(in the rows, 128 means zero)
The rows of R fall into a few groups, which share some directions, and each row is roughly a mix of its group's hidden directions.
R (143 x 10):
[[135 171 139 118 137 129 126 103 146 176]
 [128  96 136  92 154 132 146 144  90 110]
 [ 91 104 147 141 107 119 129 124  98 168]
 [117 160 133 151 115 113 153  85 101 144]
 [119 170 118 131 157  91 101 120 133 106]
 [132 112  97 102 179 117 128 141 106 116]
 [125 129  80 103 132 173 134 126 148 127]
 [152 141 164 144 141 106 126  97 149 162]
 [125 138 104 172 108 126 109 106 158 154]
 [130 132 122 120 159 123 157 166 156  93]
 [145 119  81 101 115 130 139 150  93 118]
 [ 84 156 131 145  97 111 146 152 135 142]
 [ 81 158 111 141 111 132 144 106 119 102]
 [174 150 140 124 155 150 156 150 113 129]
 [133 134 157 124  96  97 173 119 107 135]
 [111 152 127 130 134 131 154 140  91 176]
 [127 162 118 123 156 118 145 164 155  96]
 [141 116  89  93 168 123 108 135 110 133]
 [146  80 119 139 109 157 105 109 113 145]
 [171 136 176 118 133 136 134 137 147 105]
 [113 131 108 178 100 144 149 141 126 102]
 [128 150  87 113 150 107  84 132 142 134]
 [151 105 113 122 167 122 129  89 161 123]
 [ 85  77 105 125 125 117 145 124 129 132]
 [134 111  85 123 110  92 112 109 136  97]
 [105 154 118 119 106 147 161 137 136  84]
 [131 154 119 117 137 142 149 136 176  89]
 [121 171 119 114 107 147 163 101 140 149]
 [128  89 122 119 143 175 106 131 100 142]
 [ 82 145 138 116  84 111 119 140 147 121]
 [103  92 141  98 122 114 117 120  98 162]
 [159 149 156 115 114 129 157 103 156 101]
 [116 181 123 102 137 120 130 115  89 130]
 [155 138  73 116 129 143 116 101 115 111]
 [136 104 114 168 137 141 168 106 149 113]
 [155 168 142 114 164 120 156 140 144 143]
 [126 109 135 139 103  77 165 127 112 120]
 [128  71 139 134 143 133 141 155  99 133]
 [121  98 141 143 130  91 155 155 139  94]
 [141 132 157 145 115  80 152 123  99 143]
 [128 118 165 136 141 119  70 123 133 147]
 [118 154 153 109 133  87 107  95 108 120]
 [115 117 173 135 124 100 118 164 152 108]
 [184 132 138 149 127 160 116 105 137 131]
 [134  96 114 105 127 114 172 128 146  92]
 [149 155 114 144 121 128 154 123 166  88]
 [158 132 108 150 160 132 116 105 130  84]
 [118 155 150 128 124 113 121 154 152  77]
 [110  92 167 143 123 119 132 168 112 117]
 [113 139 113  83 134 112  96 143 134  92]
 [122 135 133 144 124 100 109  83 110 167]
 [159 149 116 136 152  77 112 123 141 143]
 [ 97 125  98 106  98 137 106 132  94 151]
 [144 122 111 125 128 136 121 183 102 160]
 [141 157 104 123 169 108  96 146 116 143]
 [145  98  87 135 159 139 114 125 106 100]
 [149 120 142  94 165 132 153 129 126  88]
 [160 151 145 140 127  87 165 109 132 136]
 [166 174 163 133 127 137 113 121 129 110]
 [170 135 129 152 129 104 126 100 170 130]
 [150 160 138 108 153  97 119 134  88 116]
 [148 131 159 114 134 124 133  89 175 122]
 [149 129 141 107 144 147 179 159 125 145]
 [151  98 133 134 107 152 121 136 181 120]
 [ 70 128 110 135  98 113 139 111 119 139]
 [152 143 108 132 141 162 147  88 112 155]
 [104 107 137 145 148 149 133 146 158  83]
 [144 125 125 155 169 133 129 178 116 119]
 [149 121 162  74 153 124 119 120 118 127]
 [135 107 128 124 158 138  86 133 103 167]
 [ 94 135  91 117 116 150 110  97 126 157]
 [140  98 115 109 150 146  92 144 167 130]
 [113  94 176 143 114 110 124 136 125 159]
 [139 128 115 126 106 178 153 138 163 115]
 [144 122 135 124 135 107  89  97 130 174]
 [151 162 111 131 148 138 165 142 112 163]
 [ 80 133 132 107 101 118  94 111 108 124]
 [140 104 101  99 168 137 100 136 107 143]
 [144 111  95 116 134  92 142 114 171 139]
 [110  81 144  89 122 147 139 113 147 131]
 [151 166 130 112 119 132 166 146 105 157]
 [107 164  91  98 103 138 133 125 153 126]
 [133 102  98 118 130 128 106  98 177 129]
 [109 139 141  98 148 130  85 124 132 169]
 [123 128 194 125 129 142 127 149 117 146]
 [112 123 173 130 102  99 116 158 105 141]
 [101 174 137 116 114 130 147 136 161 103]
 [130 112 135 122 106 101 106  88 110 168]
 [156 120 111 160 135 170 100 123 102 136]
 [127 152 136 128  98 144 157 144 168  98]
 [101 127  91 156 113 130 161 150 150 144]
 [ 98 140  83 133 117 116 149  88 126 127]
 [ 98 126 121 125 131 141  76 114 153 156]
 [155 171 110 122 134 139 169 107 144 137]
 [121 154 127 112 134 174 101 115 165 124]
 [106  95 136 146 116 110 121 146 111 176]
 [127 146 149 145 167 120 167 128  92 135]
 [ 88 119 119 167 138 104 153 127 100 120]
 [126 158  94 124 125 126 137 126 120 185]
 [107 137 124 116 112 110 150 158 169  93]
 [101 171 104 125 126 104 122 149 154 104]
 [128 143 179 152 134 105 104 106 129 147]
 [117  68 143 148 114 119 114 153 129 125]
 [100 115 150 101  91 130 124  90 132 150]
 [ 95 147 145 135  91 125 166 138 129 101]
 [171 108 136 127 149 151 112 105 107  97]
 [ 92 165 138 107 144 160 111 154 138 128]
 [133 162 149 167 110 128 109 116 111  94]
 [153 149  93 105 134  99 110 120 158 106]
 [156 111 130 110  77 116 130 132 151 100]
 [ 90 101  93 137 107 126 112 132 122  94]
 [152  89 129  92 141 137 107  97 147 121]
 [116 117 116 134 139 139  84 146 138 177]
 [124  94 146 117 157 141  96 138 115 168]
 [167 115 131 126 166 134 113  98 117  95]
 [128 173 146 124 122 180 138 137 121 115]
 [103  92 144  95 117 168 119 112 128 142]
 [175 147 125 112 150 117  90 119 151 126]
 [134 105 114 146 135 137 130 111  65 136]
 [122 161 127 103 110 151 125 168 133  93]
 [156 171 142 122 132  98 119 131 151  95]
 [113 142 141 136 146 102 148 130  82 164]
 [163 132 107 103 109 166 106 153 143 126]
 [133 107 175 151 137 131 136 139 143 169]
 [127  83 141 146 130 104  88 136 144 149]
 [152 116 125 144 139 101 135  86 114 168]
 [124 158 153 183 111 143 126 145 117 129]
 [101  77 116 127 138 165 125 142 143 138]
 [147 123 110 162 136 150 159 125 138  84]
 [145 154 134 136 155 171 151 121 161 138]
 [134 160 131 167  99 142 153 134 160 139]
 [109 180 121 128 101 103 148 105 129 121]
 [116 134 152 137 125 131 184 134 140  92]
 [150 142 115 141 170 118 162 128 105  98]
 [ 98 122  92 127 127 112 125 113  99  85]
 [157 123 154 129 146 123 115 167 131  84]
 [ 91 162 105 113 112 125 140  88 114 125]
 [105 132 120  94 142 182 123 139 141 111]
 [110 116 119 139 147  77 115 116  90 122]
 [ 85 159 122 114 113 127 128 108 105 164]
 [132  90 111 121 148 152 104 112 148 167]
 [111 135 131 126 121 134  90 119  84 167]
 [159 152 142 144 141  80 129 112 133 101]]
Here is one row of each group, with its name. Which group are the others in?
[104 170 115 120  95 103 132 129 108 101]  L
[121 113 138 121 101 133 100  88 107 166]  T
[108 113 160 158 146 125 173 115 113 116]  Z
[113 172 148 108 148  99 153 152 130 137]  G

[167  98 140 136 145 120 110 128  87 151]  L
[131 112  96 103 113  95 162 115 116 100]  T
[134 104 114 164 129 124 108  80 147 145]  G
[161  98 100 139 156 151 152 115 145 112]  G
[107 167 114 106 140 163  95 126 128 146]  Z
[124 123  82 146  99 147 123 136 168 122]  G
[149  85  92 102 148 137 119 117 105 128]  T
[ 80 128  98 123  88 145 136 116 124 139]  Z
[134 153 129 159 102 148 166 152 146 147]  G
[ 92 148 164 131 153 169 128 115 130 130]  Z
[108 164 147 126  98 102 151 118 159 115]  T
[121 111 180 140 128 118 132 146 113 168]  Z
